How far apart are the two rows of each pair, measured in a hidden way? 0 means very close, and 40 very far. Two or three weighted sums of its numbers give each row a place; it is the straight-line distance between the places.
[ 0.60 -0.92 -0.45 -0.91  0.13 -0.32 -0.35  0.91  0.52  0.79]
[ 0.30 -0.95  0.11 -0.31  0.64  3.05  0.64  0.67  0.38  0.09] -> 18
[-1.75  0.67 -1.69  0.48  1.98  1.38  0.94 -1.04  0.53 -0.49]
[-0.45 -0.51 -0.36  1.59  0.09  0.32  1.34 -1.65 -0.13  0.53] -> 12
[ 0.93 -1.24 -1.31 -0.35  0.14  0.14 -0.12  0.49  0.76  1.27]
[-1.76 -0.22 -0.31 -0.19  1.30  1.29  0.77 -0.18  0.52 -0.38] -> 21
[ 0.88 -1.05  0.33 -1.86 -1.75 -0.52 -0.55  1.40 -0.93  1.02]
[ 1.88 -1.23  0.80 -0.60 -0.50  0.65  1.16  2.75  0.87  2.42] -> 24
[ 1.30 -0.30  0.34 -1.11  0.30 -0.45 -0.12  2.27  0.20  1.98]
[-0.63  1.56  0.86  1.12  0.54 -0.29  0.12  0.24 -0.16 -1.15] -> 8
[-0.58 -0.55  0.21  0.37 -0.19 -0.54  0.28  0.45 -0.51 -0.62]
[-1.00 -0.03 -0.84  0.81  1.20  0.06 -0.29 -1.35  0.02  0.13] -> 16
[ 0.14 -0.68 -0.86  1.51  1.91  0.64  0.21  0.25  1.46  1.50]
[-2.74 -0.09  1.08  1.53  1.93 -0.07 -1.40 -0.51 -0.35 -2.42] -> 34
[-0.76  0.30 -0.48  0.89  0.76  1.15  0.18 -0.28  3.15  0.80]
[ 0.41 -0.22 -1.15 -0.78  0.67 -1.44  0.93  1.12  0.24  0.69] -> 27
[ 0.62  0.04  1.61  0.16 -1.02 -1.78 -0.43  0.39 -1.13  0.07]
[ 1.40 -0.46  1.77 -1.71 -1.29 -0.57  0.68  0.97 -1.31  1.74] -> 18
[-0.45 -0.27 -0.40  0.23 -0.49 -0.11  0.27  1.13  0.62 -0.24]
[ 1.59 -1.24 -0.77 -2.18 -1.70  0.17 -0.18 -0.80 -1.42  0.87] -> 24
[ 0.68  0.01  0.11 -2.08 -1.17 -0.46 -0.66  1.30 -0.71 -0.79]
[-0.05  0.68 -1.38 -0.40  0.56 -2.28  0.00 -0.36  0.13  0.76] -> 15
[ 1.26 -0.65  1.09  0.28 -0.60 -0.88  0.32  1.73  0.73  0.90]
[-1.92 -0.88 -0.59  1.65  2.41  0.26  0.22 -0.21  0.21 -1.03] -> 15
[ 0.21  1.42  0.44 -0.15  0.79  0.52  1.32  1.15  0.16 -0.46]
[ 0.16 -0.24  0.22  0.12  0.27 -0.01  0.00 -0.66 -0.80  0.35] -> 8
[-0.82  0.40  2.06  1.03  0.70  1.36 -1.00  0.63  0.37 -2.19]
[-0.08 -0.78 -0.01 -0.29 -1.08  1.23  0.30 -0.95 -1.62 -1.39] -> 18
[-0.75 -0.63  0.11  1.41  2.19  0.33 -0.33  0.07 -0.09  0.17]
[ 0.55  1.05  0.26  0.55 -0.89 -1.87 -1.19 -0.12  0.42  0.64] -> 27
[ 2.38 -1.36  1.47 -0.79 -1.87 -0.98 -0.45  1.91 -0.37  1.97]
[-2.49  0.06 -0.77  0.54  1.72  1.27 -0.37 -1.65 -0.15 -2.03] -> 26
[ 1.77 -0.36  2.27  0.89  0.96  0.48  0.12  0.36 -1.89  1.50]
[-1.23 -0.70 -0.31  1.32  1.89 -0.22 -1.60  0.78 -0.25 -1.62] -> 27
[-0.44  1.04  0.55  1.28  0.81 -1.02 -1.21 -0.77  1.24  0.62]
[ 1.36 -1.27  1.38 -0.75 -0.81 -0.26 -1.14  0.90 -2.07  0.04] -> 22
[ 0.47  0.02 -0.29  0.90  0.32 -0.24  1.15  0.29  1.05  0.72]
[ 0.01  0.18 -0.39 -0.86 -0.94 -0.31 -0.43  0.26  0.20 -0.62] -> 20
[ 0.39 -0.46 -0.62 -0.72 -1.24 -0.42  0.87 -1.66 -1.86 -0.03]
[ 1.14 -0.72  1.69 -0.59 -0.28  1.19 -0.44  1.93 -1.28  0.05] -> 18
[ 0.00 -1.26  1.14  0.90  0.70  1.29 -0.24  0.39 -1.41 -1.19]
[-1.42 -0.63 -0.98 -0.75 -0.66 -0.75 -0.16 -0.70 -0.13 -1.11] -> 15
[-0.85  0.90 -1.62  1.63  1.35  0.86  0.51 -1.41  1.30 -0.25]
[ 1.15 -0.02  1.24 -1.39 -1.41 -0.44  0.07  1.02 -0.48  1.55] -> 21
[ 0.42 -1.72 -0.95  0.13  0.39  1.21  0.12  0.17  0.37  1.33]
[ 0.83 -1.12 -0.51 -0.60 -0.52 -0.15  0.67  0.88  0.48  1.13] -> 10
[-0.02  0.57  0.75  0.68  0.29 -0.40 -1.09  0.15  0.25 -0.06]
[-0.64 -1.19  1.48 -0.26 -0.65  0.51 -1.12  1.08 -0.94 -1.69] -> 18
[ 0.62 -0.03 -0.02 -0.27 -0.83 -0.80  0.26 -0.35 -1.32 -0.47]
[ 0.26  1.11  0.18 -0.32 -0.20  0.04 -0.45 -0.45  0.28  0.52] -> 14
[ 0.15 -0.88 -1.27  0.21  2.68 -1.07 -0.13  0.01 -0.94  0.67]
[ 0.05  0.89 -1.22 -0.63  0.27 -0.13  2.04 -0.12  0.72  0.16] -> 13
[ 0.79  0.52 -0.27 -0.08 -1.93 -1.96  1.69  0.04  1.61  0.01]
[-0.01 -0.86 -0.36 -0.92 -1.05 -0.26 -0.50 -1.08 -1.96 -0.89] -> 19
[-0.93  0.90  0.41  1.39 -0.70  0.37 -1.26 -0.07  1.20 -2.09]
[-0.90  0.35 -0.23  1.24  1.10  0.58  1.01 -0.44  0.73  0.58] -> 36
[-0.03 -0.59 -1.04 -0.60  1.04  0.16  0.06  1.01  1.71  1.77]
[ 0.75  1.44  1.40 -0.61 -0.66  0.89  1.02  1.30 -1.05 -1.35] -> 15
[-0.38 -0.85 -1.27 -0.59  0.94  1.74  0.18 -0.10  0.34  0.16]
[-1.44  1.03 -1.22  0.25  0.29  0.91 -0.53 -1.39  0.11 -1.66] -> 17
[-1.00  0.77  0.03 -0.21 -0.18  0.51  0.22 -1.29 -0.29 -0.57]
[ 0.07  0.26  0.54  0.05  0.14  0.44  0.37  0.67  0.44 -0.41] -> 17
[ 1.16 -2.23 -1.13 -2.51 -1.21  0.71  1.03  1.21 -0.67  1.19]
[ 0.12 -0.97  1.42 -0.29 -0.81  1.03  0.51  0.64  1.36  1.42] -> 13
[ 0.85 -1.37 -0.38 -1.95 -0.79  0.74  1.04 -0.02 -1.03  0.91]
[-1.48 -1.81 -2.37 -0.53  0.29  0.49  0.46 -0.83  0.11 -1.27] -> 15
[-0.13  0.08 -0.49  0.57  0.48 -0.79 -0.49  0.16  0.08 -0.18]
[-0.66 -1.12  1.01  0.13  0.26 -0.36 -0.79  0.58 -1.12 -0.85] -> 16
[ 1.35  0.48 -0.33 -0.29  0.39 -0.49 -1.11 -0.17 -1.23  0.41]
[ 0.43  0.10 -0.47 -1.31 -0.68 -0.18  0.01  0.08  0.32  0.48] -> 5
[ 0.99 -0.26  0.29 -0.85 -1.16 -0.90  0.96  0.80 -1.38 -0.18]
[-0.19  1.20  1.21  1.71 -1.83  0.79 -0.56 -0.25 -0.38 -2.44] -> 33
[-0.09 -0.28  0.43  1.02 -0.54  0.32  0.03  0.69 -0.57 -1.14]
[-0.05 -0.56 -0.73  0.14  0.49  0.23 -1.11 -0.51 -0.72 -0.22] -> 14
[ 1.19 -0.81  0.79 -0.11 -0.73  0.84  1.62  1.69  0.41  1.23]
[-1.71  0.22  0.99  1.26  2.20  0.60 -2.21 -0.61  0.20 -0.74] -> 31
[ 1.86 -0.87  0.82 -2.28 -1.04  2.62  0.59  0.77 -0.71  0.83]
[ 1.24  0.32  0.48 -0.77 -0.78 -0.07  0.63  0.96  0.50  1.11] -> 12
[ 2.62  0.97 -0.57 -2.21 -1.33 -1.31  2.02  1.90  0.54  2.12]
[-0.73  2.07 -1.71  0.19  0.47 -2.58  0.09 -0.87  2.59  1.29] -> 25
[ 0.29  1.62 -0.47 -1.04 -0.22  0.06  1.29  0.48  1.31  1.11]
[-1.33  1.31 -1.03  1.42  1.72  1.41 -0.64 -2.04  0.21 -1.52] -> 10
[-0.43 -1.20  0.59 -0.26 -0.83  0.06  0.46 -0.01  0.13 -0.13]
[ 1.30 -1.13  0.48  1.50 -0.29 -0.14  0.16  0.77 -0.14  0.95] -> 21
[-0.46  1.69 -0.44 -0.54 -1.15  0.32 -0.29  0.44  1.12 -1.53]
[-0.19  0.81 -1.50 -0.74  0.33 -1.16 -0.18 -0.80  0.86  0.21] -> 16
[-1.56  0.04 -0.06  0.02  0.34  0.78 -0.64 -0.54  0.45  0.28]
[ 0.01 -0.24  0.11  0.27  0.42 -0.42 -0.12 -0.16 -1.18 -1.00] -> 20
[ 0.65  0.55 -0.27 -0.12 -0.36 -0.21  0.28 -0.82 -1.12  0.60]
[ 1.86 -0.31  1.53 -0.01 -0.37  0.99  0.82  2.09  0.08  1.34] -> 23
[ 0.64  1.00  1.90  0.98 -0.06 -1.43 -1.01 -0.19  0.32  0.71]
[ 0.55  0.16  0.37  0.84  0.16  0.67  1.09  0.20 -0.22  0.22] -> 25
[-0.54  1.42  0.09  0.21 -0.06 -1.08 -0.48 -0.18  0.04 -0.46]
[ 0.41 -0.52 -0.41 -0.63 -0.33 -0.55 -0.09 -0.53 -0.23  1.31] -> 9
[-2.59  1.04 -0.12  1.39  1.55 -0.09  0.09 -1.33  1.41 -1.01]
[-1.28  0.16  0.03  1.31  1.18 -0.39 -0.58 -0.41  1.68  0.16] -> 12
[ 1.29 -1.74  1.73 -1.33 -1.68 -0.11 -1.34 -0.38 -2.54  1.27]
[-0.37 -0.89 -1.57 -0.04 -0.19  1.22  1.91  0.39  0.49 -0.55] -> 30
[ 0.06 -1.01 -0.56 -0.57 -0.52  1.25  1.09  0.90  0.64 -0.02]
[ 1.51  0.33 -0.13 -0.92 -0.59  0.51 -1.43 -0.16  0.09  1.14] -> 26
[-0.46 -0.86  0.13  1.34  0.56 -0.89 -0.16 -0.30 -0.59 -0.39]
[-0.72  0.00  0.60  0.18 -0.93 -0.62 -0.89 -0.20  0.33 -0.14] -> 15
[-0.54  1.11  1.38  0.90 -0.39 -0.67 -0.50 -0.46 -0.43 -1.48]
[-1.38 -1.05 -0.68  0.58 -0.40  0.07 -0.04 -1.08  0.36 -1.14] -> 12
[ 2.38  0.80  1.48 -0.97 -1.36 -1.32 -0.70  1.52  0.48  2.18]
[ 0.09  0.02  0.64  0.16 -1.29 -1.75 -1.60 -0.44  0.55 -0.73] -> 18
[ 0.14 -1.39 -1.18  0.08 -0.33 -0.40  0.91  0.27 -0.79 -0.83]
[ 0.73 -0.94 -0.74 -0.53 -0.16  0.75  0.66 -0.26  0.19  1.89] -> 19
[-0.42  0.56 -0.60  0.28  0.16 -0.03  0.00 -1.16 -0.02 -0.31]
[-0.20 -0.91 -0.07 -0.04 -0.45 -0.08 -1.62 -1.22 -0.78 -0.08] -> 13
[-2.00  0.15 -0.67  1.00  2.88  1.33 -0.10 -0.24  1.89  0.18]
[ 0.84 -0.70  0.02  0.33 -0.54 -0.93  0.43  0.64 -1.23 -0.44] -> 16
[ 0.12 -1.11 -0.40 -1.19 -0.52  1.40  0.56  0.93  0.24  0.16]
[ 0.92  0.34  0.33 -0.31 -1.26 -2.81 -1.00 -1.35 -0.31  1.73] -> 26
[ 2.50  0.71  0.39 -0.94 -1.61 -1.26  0.85 -0.34 -1.87  0.70]
[-0.13  0.39 -1.86 -1.43  0.39 -0.22 -0.19 -1.02 -0.55  0.17] -> 8
[-1.80 -0.47 -0.66  1.90  1.92  0.42  0.05 -1.00  0.56 -0.72]
[-1.94  0.22 -0.45  0.24  0.92  1.43 -0.22 -0.61  0.62 -1.43] -> 9
[-0.84  0.84 -0.90  0.55  0.84  1.08 -0.48 -0.92  0.53 -1.07]
[-0.15  2.54  1.70  0.64 -0.42 -0.99 -0.48 -0.01  0.87 -0.17] -> 10
[-0.27  0.97  1.13  0.96  0.44  0.34  0.10  0.63 -0.05 -0.88]
[ 0.58 -0.12  1.14  0.90  0.70  0.30  0.34  0.75 -0.34  0.83] -> 9
[ 0.55  1.31  0.64  1.09 -0.15 -1.89 -1.78 -1.13 -0.86  0.17]
[ 1.90  0.01  1.89 -0.47 -0.96  0.22 -0.28  1.96 -0.21  1.62] -> 22
[-0.22  0.23 -0.30  1.26  1.30  0.10  0.70  1.00  0.90 -0.21]
[ 0.01 -0.50  0.08  0.84  1.14 -0.04 -1.02 -0.09  0.14  0.39] -> 13
[-0.45 -0.51  0.53 -0.28 -0.51  0.99  0.30  0.37 -1.01  0.23]
[-0.56  0.14 -2.01  1.70  2.09  0.79 -0.51 -0.82  0.56 -0.40] -> 14
[-0.76  0.45  0.56  0.58  0.61  0.23 -0.31  0.27  0.25 -0.70]
[ 1.18 -0.70  1.93 -1.61 -1.52  2.01  0.46  1.10 -2.43 -0.70] -> 17
[ 0.03  0.78  0.88  0.56  0.92 -0.88  0.17  0.23  0.64  1.59]
[ 0.66 -0.84 -0.94 -0.61  0.10  0.78  0.53 -1.60 -0.79  0.17] -> 9
[-1.41  0.57 -0.33 -0.98  0.21  1.03 -0.23 -1.91 -0.63 -0.86]
[-0.61 -0.43 -0.59 -1.39 -0.33  0.31  0.06  0.31  0.12 -0.16] -> 18
[ 0.66  0.63  0.14 -0.96  0.27 -0.05 -1.02  0.24  0.92  1.50]
[ 0.07 -1.05  0.67  0.38  0.26  0.62  0.96  0.68 -0.08  0.12] -> 26
[ 1.38  0.53  0.59  0.03  0.76  1.14 -0.10  0.50 -1.15  0.92]
[ 0.77 -1.23 -0.66  0.56  0.25 -1.87 -0.31  0.65 -0.08  1.53] -> 21
[-0.42  0.80  0.36  0.23  0.43  0.22  1.05  1.10 -0.92 -1.55]
[-0.77 -0.87  0.94  1.78  0.11  1.28 -0.13  0.43  0.68 -0.81] -> 25
[ 1.67  0.51  0.60 -0.34 -0.50 -0.88  0.21  0.19  0.58  1.75]
[-0.58  0.70 -0.06  0.60  0.06  0.40 -0.08 -1.36  0.13  0.31] -> 13
[ 0.20 -1.51 -1.39 -1.02 -1.00  0.57 -0.03 -0.55 -0.32 -0.23]
[-1.11  2.20  0.08  0.57 -0.23 -1.12 -0.76 -2.28 -0.27 -1.56] -> 25
[-0.34  0.96  0.30 -0.45 -1.33 -0.98  0.94  0.44 -0.52 -1.86]
[ 0.68 -0.90 -0.33 -1.64 -1.01  0.04 -1.02  0.18 -0.32 -0.04] -> 9
[-0.88 -0.17  1.09  0.08  0.73  0.58  0.16 -0.08  0.06 -0.04]
[-1.20  0.79  1.68  1.79  0.00 -0.65 -0.85  0.89  1.59 -0.99] -> 30
[-0.87  0.15 -0.68  0.23  0.03  0.26 -0.70 -0.67 -0.61 -0.91]
[ 0.60  1.54 -0.29  0.01 -1.35 -2.96 -0.13 -1.32 -0.52  0.00] -> 13
[-0.74  1.79  0.33  0.02 -0.19 -0.31  0.90 -0.15  0.37 -0.90]
[ 0.88 -0.70  0.36  0.96 -0.12 -0.20  0.22 -0.63 -0.14  1.86] -> 15
[-0.73  1.16 -1.37 -0.99  0.49  0.20  0.93 -1.05 -0.63 -0.60]
[ 1.34 -0.48  1.13 -0.17 -0.01  1.90  0.46  1.64 -0.30  0.02] -> 29
[ 1.50  0.68  2.28  0.81  0.11 -0.33  1.44  1.17 -1.57 -1.03]
[-2.38  0.08  0.08  2.33  1.46  0.39 -0.65 -1.85 -0.13 -1.72] -> 26
[ 1.00  0.18  1.23 -1.21 -0.45  0.01 -0.07  0.92 -0.69  0.83]
[ 0.36  0.41 -0.19  0.23  0.30 -0.83  0.48  0.56  0.50  1.14] -> 15
[ 0.02 -0.62  0.22 -0.70  0.26  0.14 -2.03  0.23 -0.66  0.33]
[-2.13 -0.24 -0.29  2.14  0.62  0.33  1.14 -1.19  0.44 -1.76] -> 21
[ 0.50  0.04 -0.21  1.05  0.84  0.86  1.09  0.08  0.32 -0.63]
[ 2.22  0.44  1.82  0.25  0.28  0.67  0.01  1.17 -1.22  1.13] -> 8
